In the data rows, zero lies at 4.5, halfway between 4 and 5.
Each row belongs to one hidden group. Groups can overlap: rows of different groups may look alike.
Each row in order, then its group:
[2 9 6 4 4 6 6 6 4 6 5 6 5 8 4] coin
[1 9 6 4 8 5 6 5 4 6 3 2 5 8 4] coin
[0 8 5 4 9 5 5 5 4 5 2 0 5 8 4] coin
[9 0 2 4 1 3 2 2 4 9 0 4 3 5 4] soap
[1 0 4 5 4 4 5 4 5 0 9 8 5 0 6] bell
[5 0 4 5 3 9 4 4 5 0 9 7 5 0 6] bell
[5 9 6 4 6 6 6 6 4 8 4 3 5 9 4] coin
[7 0 3 5 2 6 3 4 5 1 8 7 4 0 5] bell
[9 0 3 5 3 2 3 4 4 0 6 7 4 0 5] bell
[9 0 2 5 0 4 2 3 5 9 2 6 3 3 4] soap
[9 9 7 4 6 5 6 7 4 9 4 5 4 8 4] coin
[0 8 5 4 9 5 6 5 4 6 2 0 5 8 4] coin
[1 9 6 4 5 5 6 6 4 6 3 6 5 8 4] coin
[5 9 6 4 9 5 6 6 4 8 3 1 5 9 4] coin
[0 8 5 4 9 5 5 5 4 6 2 1 5 8 4] coin
[3 0 4 5 4 5 4 4 5 0 8 8 5 0 6] bell
[5 0 3 5 0 3 3 3 5 4 5 7 4 1 5] soap
[2 9 5 4 9 5 5 5 4 7 3 0 5 8 4] coin
[0 8 5 4 7 5 5 4 4 5 2 3 5 8 4] coin
[9 0 3 4 4 4 3 4 4 0 5 7 4 0 5] bell
[7 0 4 5 4 0 4 4 5 0 6 7 5 0 6] bell
[4 9 5 4 5 6 5 5 4 8 4 5 4 8 4] coin
[6 0 3 6 0 2 3 4 5 6 5 7 4 1 5] soap
